In the rows, 128 means zero.
One turn moves each row of this set onto another row. After a few examples, where does it send each row asked below?
Nomi: [108 153  82  91 159 130 127 129 114 116 116 146 121 121 122 130 151]
lagam: [ 81 133 124  86 132 171 141 139  93 124 137 128 121 120 135 145 122]
gudo: [102 130 106  76 142 130 122 103 116 124 120 140 104 107 141 163 110]
Fol: [105 140 117  99 164 155 125 136 141 133 122 121 133 142 122 158 118]
Buzo: [108 164 118 106 148 162 116 121 141 137 120 125 127 133 128 158 132]
Pedar: [118 134 150 105 137 116 116 129 120 124 107 111 136 133 135 140 142]
Muf: [145 126 135  91 143 131 110 123  88 133 115 119 133 117 144 147 134]
zope: [ 79 131 125  85 135 168 146 143 115 137 133 135 115 130 138 136 134]
ledo: [ 85 136 118  97 121 170 141 143 103 118 135 136 110 127 129 135 135]
Gur: [127 139 134 108 138 115 113 124 125 113 107 116 135 142 139 141 143]
Peta: [119 118 128  72 120 144 115 120  87 114 125 131 138 135 132 171 139]
Pilug: [101 148  87  87 151 141 125 129 116 130 122 149 114 115 134 129 165]
buf: [115 155 138  79 115 139 132 123  92 105 127 152 137 147 135 140 143]
sivo: [101 119 101  79 125 140 136 107 115 128 121 146 105 109 145 164 124]
Lepel: [ 99 131  97  72 149 136 139 115 123 133 116 147 110 116 146 169 122]
lere: [118 154 123 100 162 146 117 125 135 144 136 135 133 146 117 150 120]
mileb: [125 152 139  85 107 147 130 119  84 114 124 148 125 137 136 140 140]
nipun: [ 78 128 124  92 131 165 141 138 107 126 130 142 118 136 117 126 135]
kapeg: [109 122 127  95 165 131 131 109 101 159 123 156 133 118 128 142 124]
notop: [ 98 126 141 106 170 140 112 115 108 143 123 152 129 108 131 132 137]
Vas: [118 153 125 109 128 135 135 129  91 113  98 135 143 142 135 138 156]
lezi: [112 159  90 103 155 140 124 138 113 114 127 146 125 116 130 133 161]
kam: [120 157 127 110 123 126 133 127  94 111 102 132 134 130 127 159 157]
nuz: [123 164 126 104 130 130 137 124  99 121  90 131 139 137 134 149 148]
Pib: [118 148 122 108 164 152 117 131 144 134 125 130 129 134 131 163 124]
mif: [111 116 138  97 165 143 125 117 109 148 129 159 128 110 146 136 127]
Pudip: [118 144 130  82 106 145 134 120  95 104 122 142 131 152 142 144 133]
tobit: [102 122  93  72 130 144 136 103 125 135 114 142 114 123 134 164 123]
Rimez: [100 160  93  87 145 140 130 126 110 116 136 144 132 110 138 132 164]
Vuv: [129 149 150 107 136 118 118 133 117 116 118 115 128 134 137 139 135]
Seka: [100 145 114  98 156 159 113 134 143 134 121 132 113 139 122 164 131]
gilav: [107 154  84  95 150 132 124 134 113 125 136 133 132 127 114 142 159]
nezi: [122 108 125  77 125 131 117 112  88 111 123 140 140 133 144 161 139]
zar: [140 121 132  78 137 129 101 119  93 129 113 119 123 124 143 135 129]
kal: [ 90 138 107  89 124 157 143 140  92 133 136 126 112 129 119 124 131]
Tiri: [125 118 139  77 114 134 117 114  99 117 136 131 135 128 141 170 140]
zuz: [ 99 127 131  91 179 144 121 131 106 141 128 163 120 119 135 132 132]
kosi: [ 92 121 107  78 123 124 143 107 117 136 128 138 109 120 130 157 115]
kor: [108 118 125  83 170 139 127 118 110 147 130 157 135 117 138 121 133]
sagit: [139 118 139  93 143 137 105 121  96 129 111 120 131 136 144 137 123]

kam goes to mileb
mif goes to Pib
gilav goes to kal
Now these:
Vas goes to Pudip
Rimez goes to lagam
tobit goes to kor
zar goes to Pedar
zuz goes to Seka

One turn moves each row of this set onto another row. After a few examples, where does it send each row asked below?
Nura: [128 148 104 108 181 120 102 126 156 122 168 142 158 119 126 113 123 112
 150 125 129 131 110  84 126 136 113 132 143 128 103 162]
pep: [130 159 112 110 144 120  93 131 160 126 149 141 164 123 131 115 135 120
 136 108 133 138 139 166 118 119 129 137 109 129 119 138]
Navip: [144 140 129 102 158 102 122 146 154 118 184 137 134 137 127 116 127 109
 142 115 158 124 141 109 135 103 112 148 131 106 103 152]
gukes: [115  88 113 124 134 123  94 140 149 110 109 150 133 122 130 144 130 119
 145 110 143 134 141 104 115 132 113 136 140 113 111 166]
Buba: [150 135 111 127 185 128  99 139 152 116 137 149  98 123 127 118 113 115
 131 110 117 131 145 109 110 153 121 131 134 136 120 122]
vebek: [ 99 107 122 105 140 104 101 124 155 140 152 146 137 134 121 113 146 132
 144 100 126 126 143 131 104 161 138 136 100 115 115 119]
nopi: [148 132 111 127 176 130 105 131 153 119 146 146  90 119 121 103 114 113
 124 113 126 127 146 111 113 157 134 133 147 126 125 131]
zel: [112  88 104 128 141 123 100 137 146 119 106 147 131 127 118 140 135 116
 138 110 142 123 136 110 117 129 121 144 143 109 119 165]
gopep: [117  92 111 123 131 121  93 132 151 107 114 149 127 114 130 144 139 109
 151 119 143 136 151 107 129 135 119 134 143 107 115 169]
Movu: [150 135 123 111 174 119 115 143 156 126 174 134 147 130 136 134 132 113
 150 106 144 139 147 109 138  94 113 140 112 111 115 132]
kadom: [139 141 111 102 178 116 101 115 158 122 166 147 155 118 132 109 135 121
 151 128 124 145 106  89 131 137 115 129 142 120 111 165]
Rokat: [ 94 116 123 108 127 103  97 125 156 125 164 149 133 119 125 113 145 115
 154 113 128 125 161 127 112 166 133 126 106 122 102 124]
zizo: [156 140 120 112 179 112  95 137 155 110 138 149  89 127 134 123 117 118
 139 116 123 137 148 108 120 159 115 135 134 127 117 128]
fulus: [126 144 101 106 184 132 102 122 160 132 170 133 156 118 126 116 120 111
 150 119 140 132 115  83 129 137 125 136 144 116 113 156]
bibe: [124 158 112 116 131 125  96 129 160 123 160 142 160 115 128 100 130 113
 131 112 140 133 144 164 115 124 135 133 123 129 115 147]
fad: [131 162 120  94 139 111  91 134 164 125 152 137 157 131 135 119 127 126
 140 105 149 140 140 160 119 126 127 144 112 118 115 143]
fak: [ 94 110 127 103 131 109  95 130 158 132 160 145 137 128 128 117 134 127
 149 101 136 129 153 123 101 166 134 131 103 117 104 120]
Refat: [ 94 108 131 122 166 107 110 139 157 116 121 143 114 124 126 136 123 110
 142 122 160 154 136 128 141 135 143 120 140 118  84 132]
tad: [125 162 120  99 126 117  95 133 164 121 164 137 153 123 133 105 123 118
 134 111 156 135 144 159 116 131 134 140 126 117 111 152]
zatot: [ 93 105 130 128 162 104 115 136 153 114 121 149 113 122 120 124 129 109
 135 128 153 150 131 133 140 134 144 118 146 121  83 139]
guzeg: [154 136 119 112 172 113 102 130 156 113 148 147  82 124 128 109 118 114
 133 119 133 133 149 110 122 163 129 137 147 116 123 136]
venef: [138 138 107 101 182 127 101 112 162 132 168 137 153 116 132 112 130 120
 150 121 136 147 111  87 135 137 128 132 143 108 121 161]
Gaguv: [152 120 122 129 166 136 119 134 152 126 180 146 151 117 135 109 135 118
 133 108 130 144 138 115 126  91 121 125 121 120 119 138]
Rul: [145 125 129 121 149 118 127 137 151 117 190 149 139 123 125  92 131 115
 125 117 143 130 132 115 123 100 120 134 140 116 108 157]
ved: [ 98  98 129 131 167 111 114 133 153 119 116 151 118 122 122 124 132 117
 133 123 146 157 125 135 136 130 146 115 141 123  90 134]
Ruk: [114  91 103 127 138 120 100 130 147 116 111 146 125 119 119 140 144 107
 146 119 143 125 147 113 131 131 127 142 145 103 123 168]
Lelag: [ 98 112 119 109 135  99 103 119 152 133 157 151 133 125 117 109 156 119
 148 113 119 121 151 136 115 160 139 131 104 119 113 123]
nopa: [ 98 100 131 125 171 113 110 136 156 120 114 145 119 124 128 137 126 118
 139 117 153 162 131 131 137 132 144 117 135 119  90 128]

bibe goes to pep
Refat goes to zatot
Now these:
Gaguv goes to Movu
zizo goes to guzeg
fulus goes to Nura
gopep goes to Ruk
Rokat goes to Lelag

One turn moves each row of this set onto another row. After a few examples, where does it send each row asked below?
ravaz: [127 113 136 159 146 136 129 123 111 123 112 120 104 151 142 164 129 169
 144 120 151 127 120 116 122 106]
mozer: [130 114 138 161 149 132 127 131 111 120 113 119 107 148 138 170 129 167
 138 116 148 134 127 116 124 100]
vuze: [127 103 139 133 122 122 124 130 153 119 107 139 103 152 136 122 102 111
 121 152 108 147 119 110 108 153]
bavu: [144 100 143 141 115 108 114 125 156 111 107 149 118 153 128 119 119 128
  86 134 121 160 120 111 119 140]
Vom: [141  98 144 144 116 114 110 122 161 114 108 147 111 163 122 113 117 127
  92 134 124 150 104 113 114 148]
zaras: [129 116 133 165 148 135 126 129 111 121 117 119  97 156 125 173 131 164
 136 114 146 121 113 121 118 108]
nimeg: [128 117 136 162 147 132 126 134 111 119 112 119 103 151 133 179 129 163
 132 114 147 133 125 119 123  99]
sot: [135 111 130 154 128 107 128 138 146 135 113 126 114 169 117 145  94 118
  97 129 113 173  91 146 110 129]
segez: [125 109 134 133 117 119 122 138 147 116 107 143 100 155 126 145 103 102
 104 150 102 154 123 117 110 146]
Tila: [127 113 138 164 150 137 125 128 115 123 114 116 100 155 133 165 128 167
 144 115 152 124 113 117 119 107]
tuk: [140 104 140 143 113 111 109 128 156 111 108 149 111 164 116 130 117 122
  78 132 120 155 108 118 116 142]
dip: [142 104 141 142 113 108 111 128 155 110 107 150 115 158 122 128 118 124
  79 133 119 160 117 115 119 138]
dugem: [123 116 133 163 144 138 126 125 111 124 113 120  96 159 130 175 128 164
 136 118 149 125 110 122 120 107]
tanas: [124 118 132 161 143 136 127 129 108 122 112 121  98 157 130 182 129 162
 131 118 147 129 117 123 122 103]
Givo: [131 118 132 164 148 132 127 131 109 120 117 120  98 153 127 179 131 163
 131 114 144 127 119 121 120 104]
Dos: [124 105 137 136 121 124 121 131 153 119 107 139  96 159 128 128 100 107
 117 151 108 144 111 113 106 155]
suleg: [130 112 139 162 151 135 127 129 113 121 113 117 105 150 138 164 128 168
 144 116 151 129 121 115 122 104]
bigi: [143  98 145 141 116 111 113 123 159 112 107 147 117 156 128 111 118 130
  92 135 124 154 112 110 116 144]
Zaga: [131 114 135 165 150 135 127 127 113 122 117 118  99 153 130 166 131 167
 141 115 147 121 114 118 118 109]
piz: [135 106 133 156 131 112 127 132 152 138 113 122 112 172 120 127  93 123
 111 130 119 163  82 143 107 136]
karug: [126 117 134 164 147 135 124 133 111 121 114 118  99 157 128 180 128 161
 132 113 147 130 117 121 121 102]
legar: [134 114 135 161 150 130 130 129 109 119 116 119 105 146 136 169 132 167
 137 116 145 128 126 116 122 103]
Guson: [145  88 144 134 143 124 120 136 136 118 109 122 100 179 120 108 103 129
  99 150 126 150 110 114 130 154]
zaluz: [143 105 136 148 131 100 135 136 145 132 110 126 131 149 139 129  97 128
 106 133 113 184 116 134 117 122]
sim: [126 116 136 165 148 138 123 130 113 122 114 117  97 159 127 173 127 163
 138 114 150 124 112 121 120 106]
mugud: [149  91 142 129 141 115 124 142 129 113 107 126 111 168 127 119 106 128
  90 151 122 165 133 112 136 143]
nisog: [128 115 135 158 145 132 130 127 109 121 111 121 106 148 142 171 130 168
 138 120 148 132 126 117 125 102]
peno: [127 118 133 159 143 132 129 129 107 121 111 121 103 151 136 180 130 164
 132 118 146 134 125 121 124 101]
sato: [129 104 139 131 121 117 126 133 150 117 106 141 107 146 139 127 103 110
 116 152 105 154 129 109 110 148]
lasu: [128 107 136 131 119 116 125 137 146 115 106 142 106 148 134 139 103 106
 107 151 102 157 131 113 111 144]
rize: [134 112 136 163 150 133 129 127 112 121 116 118 103 149 135 164 131 169
 142 116 147 124 120 115 120 107]
lepi: [149  88 145 131 143 120 123 138 134 116 107 124 107 170 128 107 105 131
  99 151 125 157 123 110 134 149]
Danub: [123 108 134 136 119 122 121 135 150 118 108 141  95 160 123 140 101 103
 109 150 105 147 113 117 107 151]
Sas: [143 100 138 149 134 104 135 130 150 136 111 123 130 152 142 112  96 133
 119 134 119 174 106 131 114 129]
ton: [139 101 141 145 114 114 109 124 159 113 108 148 108 166 116 122 116 124
  85 133 123 151 102 117 114 146]
mon: [133 117 133 162 148 130 129 132 108 119 116 120 102 149 131 177 132 164
 132 114 143 130 126 118 122 102]
bogel: [138 101 137 153 135 111 131 128 154 139 113 121 120 163 132 111  94 130
 121 133 122 164  89 135 108 137]
Zabuf: [147  95 139 131 138 116 122 146 128 112 107 127 105 173 118 132 106 122
  81 149 119 166 130 117 136 142]
Dud: [125 114 135 161 146 138 127 124 113 124 112 119  99 156 135 166 129 167
 143 119 151 124 112 119 120 109]
rero: [139 110 132 150 128 101 132 140 143 132 111 127 124 158 126 145  96 120
  95 130 111 183 109 141 115 122]
dak: [143  96 138 134 138 121 118 145 130 114 109 126  97 182 110 133 104 120
  80 147 121 159 116 122 132 147]
noli: [142  93 141 135 140 125 118 140 134 117 109 124  95 185 110 122 103 123
  90 148 124 151 107 120 129 152]

Dos goes to vuze
Tila goes to suleg
Now these:
rize goes to legar
noli goes to Guson
peno goes to tanas
rero goes to sot
Vom goes to bigi

